In the data rows, 128 means zero.
Here are some numbered points:
[155 176  50 173 166 110  64 143 214  78 119 136  82 143  95  46 156 100
 115 160  61  92 164 131  58  91 125  32 101 155 118 117 133 191  93  88
 153 141  98 170  30 105 100  67  94 152 164 139] 0
[143 142 155 153 147 128 112 131 176 111 107 143 106 104 104  79 125 149
 136 169 100 133 167 119  67 147  82  71 114 151  99 129 135 174 107 110
 139 176 127 122 107  80 117  76  75 143 165 141] 1
[154 203 125 146 214  97 137 140 105 108 100  82 187 159 143 109 157 109
 111 110 168   2 202 136  73 139 171  98 110 179 109  88  67  22 107 178
 188 165 132  99  79 134 111 145 168 121 136 168] 2
[148 142  88 174 159  88 121 119 191 148 129 124 175 132 149 108  95 135
  97 112  70  59 178  83  60  83 115  87 116 130 140 110  91 154  72 121
 203 155  95 150 152 138 131 115 130 131 132  86] 3
[130 167 138 119 141  87 117 138  97 139 156 107 155 188 123 112 151 116
 109 143 138  77 156 132  65 110 165 117 131 142 122 130  91  85  91 126
 171 153 136  96 129 153 103 127 133 134 119 127] 4
[147 123 127  91 178 124  99  81 142 123 100 124 117 115 140 121 129 138
 125 136  65 126 166 168 104 129  99  81 158 142 127 164 157 118 127 134
  91 144  87 112  98 111  89  85  95 106 123 167] 5
[ 97 203 162 157  96 127 131 182 133 117  99 134  72 255  33  90 190 119
  46 131 120  77 155  94  74 108 190 101 183 161  76 157  65  59  80 142
 155 170 126 107  45 109  80 179 173 141 178 117] 6
[118 141 134 144 105 120 122 141 151  98 130 134 122 110 112 132 138 129
 134 117 114 136 153 125 128 140 150 116 127 139 141 128 116 137 122  93
 112 114 127 127 122 117 130 122 118 145 142 114] 7
[133 132 127 140  83 135 151 166 120 148 139 146 151 154 110 137 114 118
 130  99 169 122 121 115 174 181 125 182 137 137  92 105 122 134 124 136
 114 147 139 128 109 137 148 174 148 120 108 130] 8
[113 131  65 102 236 137 167  91  54 171 110  65  53 107 158 173 136  82
 181  96 140 122 154 117 214 135  52 148 133  70 162  98 170 112 179 144
  53 122 161 102 124 168 125 122 112  87  32 210] 9
[150 146 149 141 106 115 150 120 123 140 116 132 161 214 167 178 148 148
  92 131 110 148 106 153  94 125 138 159 166 122  94 170  61 133 128 143
 222 103 117 190  96 136  95 115 130 133 135 100] 10
[123 135 147  85 114 102 105 159 174 174 145 175 100 151 122 148 168 151
 128 155 150 209 109 135 125 104  96 187  67 138 112 110 119 100 142 172
 204  56  98 112 167 101 158 122 185 163 124 160] 11
[157 168  95 123 123 121  66 154 192  82  82 153  63 124  92  95 132 106
 121 141  58 143 191 156 105  68  97 156 108 172 126 153 141 118 130  85
  87 179  92 122  67 116 129 109 114  90 136 145] 12
[157 219 102 188 220 136  99 102 144 171 129 105 187 212 151  92 179  80
 127 140 143   0 217 139  67  59 194  48  98 174 160 101  69  82  85 104
 152 219 108  74 107 124  99 101 184 109 194 101] 13
[102  80  92 132 190  93 142  73 151 121  74 127 200  87 206 102  81 127
 143 125  28 106 133 159 150 136  87 104 144 153 153 143 160 219 109  58
  46 145 108 142 176 163  99 108  94  92 151 153] 14
[126 173 136   0 143 210 140 127  90 131 121 151 186 173  70  82  87  85
 169 100 138  77  86 105 142  94 195 141  85 149 175  56 130 156  88 194
  38 128 173  72  61 137 123 189 190  71  51 116] 15
[ 92 151 107 140  86 128 102 133 159 125 154 151 192 175 156 134 130  78
  94 136 198  63 126  92 115 145 159  81  61 136 121  94 138 102 149 203
 161 139 123 122 130 141 135 136 235 131 108 118] 16
[154 113 136 132 137  75 129  82 163 123 115 133 210 174 128 155  83 134
 157 114 118 123 132 105 132  57 180 106 116 118 185 124 120 129  73  90
 116 107 163 120 157 169 164 167 147 133  95  86] 17
[131  90 166 187 133 124 129 133 133 117 130 103 160 130 166 104  63 204
 148 111 134 191 107 130 132 123  69 146 161  40 123 155 113 118  59 101
 169 134 151 129 235 135 159 175  76 214 185  74] 18
[140 122 117 110 172 129 129 136  72 140 126 145 150 125 142 127 119 114
 154 111 149  84  81  77 132 155 136 105  91 119 140 139 154 157 117 152
 100 150 126 127  94 124 115 145 131 107 119 128] 19
[138 157 135 113 113 183 146 161  81 151 134 139 113 169 133 110 169 106
 159 163 193 101 101 104  96 151 129 114 107 125 132 113  91  79 160 164
 166 133 166 102 121 112 141 144 176 159 134 136] 20
[115 102 112 115 137 103 121 153 132 160 123 123 130  70 159 142 120 141
 108 107 133 147 137 118 144 156  45 142 142 106 118 143 140 113 102 116
 168 153 135 148 131 134 110  86 102 113 164 158] 21
[109 123 109 131 162 132 181 117  86 160 100 108  86  64 137 167 157 123
 111 128 128  44 125 149 117 208 105 145 131 152 151 126 174 112 162 112
 111 153 144  85 140 153 155 113  83 100 125 182] 22
[131 118 144 143 143 146 122 161 145 138 120 129 100 129  86 112 118 142
 117 132  97 151 145 139 134 133 106 135 126 149  99 133 108 110 101 104
 133 138  98 140 109 134 120 110  99  97 142 134] 23
[141  72  78  66  96 171 130 161 207 100 163 111 150   5 151 119  88 104
 145  90 145  74 144 141 149 156 140 136 150 101 129 126 180 127 144 128
  66 131 152  92 183  81 170 126 123 142 128 152] 24
[127  97  81 101 135 160 114 145 162 129 137 127  71 149 117 127 197  84
 165 164 173  74 193 181 181 103 172 144 126 154 187  87 115  70 180 169
 150 107 115  77 145 101 131 137 123  97 101 174] 25
[116  96  36  88 123 135  89 177 107 141 126 197  61 126 121 127 185  80
  76 130 116  88 153 172 177 123  58 185  83 190 133  79 152 123 124 156
 179 108  64 112  84 151 132 132 126  71 143 212] 26
[138 110 157 202 139 114 186 145 123 112 220 109 146 121  80  21 129  99
  39 128 113  98 196 164 143 164 165 113 123 137 180  77  83  82  68  74
 164 148 144 102 216 111 179 139 142 139 221 125] 27
[167 119  80  97  98 118  80 151 186 161 112 188 118 138 150 116 159 117
 108 151 140 132  67  89  57  59 112 116  86 187 118  78 174 111 108 213
 171 129 130 140 113 166 102 128 186 130 144 138] 28
[116 111 145 116  88 113 181 111 154 115 161 107 100  53 120 108 124 179
 131 165 111 150 162 102 114 157 106 103 129 108 138 156 130 113 158 128
 161 107 134  87 181  58 160  79  91 167 172 181] 29
[196 133 168 132 108 140  76 125 119 193  98 203 139 160 106 183  75 139
  85  99 106 238  74 146 107 108 107 179 144 138  69 104 133 160  63  55
  64 115 145 135  98 143 128 129 109 151 179 129] 30
[172 126 131 116  94 171  73 136 147 237  54 169 170  52 111 154 135 110
  87  86 158 255   7 195 182 112  70 115 201 148  22 102 249 145 121 163
 159 132 101 206  67 151  88 112  95  44 118  86] 31
[133 126 149 152 114 142 135 119 124 132 100 126 106 132 107 141 121 138
 126 128 120 162 139 140  82 134 119 127 143  98  87 130 123 114 121  91
 132 124 125 128 114 116 125 110  86 153 112 119] 32
[ 94 209 156 122  82 106 191  94  74  64 161  75 159 149  94 116 121 183
 159 160 149  83 192  85 107 133 168 126 139 127 217 116 114 121 129  57
 204 125 218  69 179 114 148 161 142 148 119 139] 33
[135 125 100  95 145 177  99 134 115  89  91  79 120 113 116 151 190  94
  89  75 117  77 171 208 151 117 143 116 162 123 174 102 161  96 176 159
 139 109 121 112 156  90 145 105 122 156 149 221] 34
Which point above is nearest to each new point by angle, seen from the average point of the numbered points? Its number follows each.
[113 114 109 156 118  91 111 105 132 149 100 164 122 119 157 133 103 114
 125 121  97 181 118 169 155 128  99 135 146 136 124  99 166 108  90 131
 119 135 121 164  90 148 110 135 107  93 142 120] ~ 31
[107 125 150 175 119 141 125 114 127 102 144  95 175 148 159 122 129 107
 130 119 143 158 121 105 109 118 146 121 166  85 144 163  94 145 146  84
 175 138 121 138 125 156  99 111 108 147 114  86] ~ 10
[167 127 177  95 255 133 176  62   0 158 175  57  45 168 135 138 108 184
 133  79 129  91  84 130  31 164  56 202 131  47 152 231 102 129 116  52
  21 143 144 163  64 208  60 128  20  36  32  72] ~ 9
[144 112 127 129 160 120 151  86  65 135 149 128  87  93 166 139 143 114
 164 139 157 123  73 105 129 148 130 144  85  88 154 148  89 140 200 131
  76  87 153 126 150 158 163 148 156 124 105 161] ~ 9
[126 133 147 149 121 124 128 112 160 113 171 138 137 135 118 137 108 148
 112 141 142 124 123 110 119 116 147 122 129 128 112 120  88 118  99 148
 135 113 121 140 137 139 126 137 151 157 141 106] ~ 18
[126 144  89 127 172 164 145  96  20 150  92 134  39 181 199 151 179  77
 135 140 136 113  91 181  90 143 105 157 141 106 118 180 105 112 243 193
 175 130 143 195  41 158  93  67  99  39  71 177] ~ 9
[113 118 161 161 139 135 148 138 123 118 151 113 106 135 153 153 134  99
 134 145 149 143 108  96 140 165 127 116 140  92 129 137 137 125 137 141
 177 128 149 142 160 121 147 123 122 169 159 126] ~ 18
[104 113 112 105  98 150  98 138 137 153  70 159 122 135 149 134 116 106
 119 119 120 199  83 145 143 117  94 150 172 135  91 124 169 162 128 174
 124 105  97 156  72 143  69 113 132 112 114 110] ~ 31
[110 116  98 112 143 134 147 113 112 120 146 126 143  98 131 130 109 130
 132 134 111 157 126 112 150 103  87 134 130 140 135  96 158 147 146 152
 102 144 140 104 149 132 140 155 138 165 122 125] ~ 9
[132 148 134 146 112 116 146 113 124 115 164 119  70 137 131 138 138 159
 115 142 141 134 118  94 143 133 150 151  97 104 117 131 113 130 183 132
 154  78 125 107 122 152 127 146 145 130  96 111] ~ 11
[136 116 126  81 149 116 113 102 125 155 138 120 130 128 114 145 108 156
 144 150 112 179  98 131 155 126 112 141  95 131 131 119 154 125 107 100
  96  97 138  92 162 117 145 127 119 119 142 149] ~ 30
[140  96 133  68  73 149 118 201 151 171 134 187  70 183 157 145 123 198
 107 178 125 164 101 120 160 167  85 142 107 134  73  53 106 108 105 235
 132  36 105 103 220 122 158 106 179 151 164 125] ~ 11
[145 146 111 159 103  76 150  70 101 142 177  76  94 120 169 138 148 154
 142 116 122 102 158  94 107 141 145 173 115  92 150 144 129 132 183  90
 131  65 146 110 190 141 164 145 181 156  97 128] ~ 33
[ 89 117 120  92 110 126 102  92 138 112  78 158 116  98 141 129 123 144
 162 151 138 190 117 125 137 100  80  96 163 116  90  98 177 153 119 142
  68 106  97 158 112 104  94 110 111 126 103 124] ~ 31
[129 132 112  58 119  68 104  74 100 128 106 143 135 132 171 176 137 118
 163 147 135 123 169 194 106  96 124 128 114 118 166 144  96  96 142 151
 173  84 138  69 162 167 125 107 106 101  78 143] ~ 25
[100 106 163 163  92  99 134 135 125 134 169 115 148 139 121 146  90 148
 115 118  89 150 126 139 124 138 118 145 149  85 101 156 117 145  80  78
 164 115 153 121 188 144 141 125  73 172 185 116] ~ 18
[137 124 135 124 101 130  97 137 119 135 121 106 122 148 117 143 133 120
 125  89 132 144 112 141 158 131 127 140 138 138 133 112 129  99 129 120
  89 144 118 129 112 132 129 131 105 109 120 135] ~ 8
[118 181 123 108 124 127 126  65 116 146 100  88 168 121 138 106  78 112
 128 101 129 115 120 145  98 126 131 152 135 148 143 124 139 137  66 154
  86 156 147 140 134  91 107  94 145  85 132 127] ~ 15
[108  58 173  90  96 152 143 190 120 135 145 148 119 113 101 177 145 138
 106 152 106 195 109 180 177 146 155 158 134 162 111 130 116 109 131 138
 164  73 119 164 196 128 116 122 112 138 145 134] ~ 11
[131 158 179 102 149 193 178 128  78 130 141 118 124 166 132 119 199 120
 162 220 232  55 108 110  99 148 188 137 105  88 172 128  71  69 228 178
 206 123 104  58 101 107 122  97 192 119 127 150] ~ 20
[ 91  99 129 118  68 179 104 185 116 176  68 168 233 125 106 166  39 161
 128  46  75 255 105 160 177 136  44 156 117 128  31  30 114 163  12 170
  48 131 190 224 153 154 122 184  95 135 110  78] ~ 30
[124 114 115 147 109 115 118 162 136 132 140 138 125 131 137 116 108 132
 102  94 142 126 132 100 132 159 105 150 102 119  96 121 120 138  88 122
 126 134 145 147 123 149 121 141 124 146 135 128] ~ 8
[145 159 106 203 143 148 110 199 201  66  98 118 148 178  54  81 132 159
 150 122 104 133 145 159  79  85 135  89 130 198 153 126 150 162  67  43
 135 141 124 143  87 140 174 113 141 115 145  86] ~ 0
[153 152 131  35 110 148  94  86  91 144 114 119 152 160 160 183 136 114
 135 109 169 123 117 134 156  80 161 145 151 145 156 111 138  93 165 153
 120 114 165 129 154 116 124 159 167 126 104 127] ~ 15
[165 100  73 203 140 104  90 137 180 136 139 147 142 161 138 113 171 107
  80 168  69  77 187  82  28  65 140  43  72 139 160 102 125 135  83 116
 160 146 130 183 135 170 108 121 138 153 112 111] ~ 3
[172 118 178  75  77 175 110  80 116 122 142  85 108 138  74 179 178 140
 204  99 142 180 108 176 207  93 238 140 205 157 188 112  97  58 188  67
   0 140 170  56  90 138 118 174 135 112  51 117] ~ 15
[132 111 129 134 121 119 133 140 133 138 151 133 116 134 136 136 123 131
 109 126 114 155 149 135 128 125 133 135 122 117 119 132 124 121 115 115
 148 116 129 130 165 136 130 154 113 133 143 139] ~ 18
[126 122 122 128 211 130 122 135  47 118 113 117  83 170 173 109 175  84
 109 149 138 129  83 207  89 178 103 143 113  86 143 213 140  98 185 158
 162 137 124 147  32 184  61  91  90  57  66 122] ~ 9
[103 121 136 103 119 135 130 140 175 111 130 151 150 109 154 118  90  71
 154 128 144 119  67  95  96 140 161 101 143 115 121 107 167 137 216 134
 131 132 103 174 105 122 121 138 154 157 118 157] ~ 16
[115  99  65  95  89 149 136 178 240  99 117 130 134  46 121  77 112 135
 171  92 134 159 126  76 179 200 169 166 140 141 139  98 167 253 105 132
  40 121 107 177  70 126 177 160 167 102  33 135] ~ 24
[127 109 134 107 141 135 124 108  90  96  98  78 212 199 182 135 120  50
  79  88 118  60 172 247 161 102 177 164 211 116 164 108 119  88 115 110
 104 150 130 190 150 157  87 140  79 147 106  92] ~ 34
[134 116  85 128 109 113 140 144 176  72 107 190  95 108 141 143 131 108
 155 135 110 152 147 137 173  71 113 126 123 122 195 157 152 145 190 105
 100 106  62 131 133 150 146 102  96 109  91 161] ~ 12
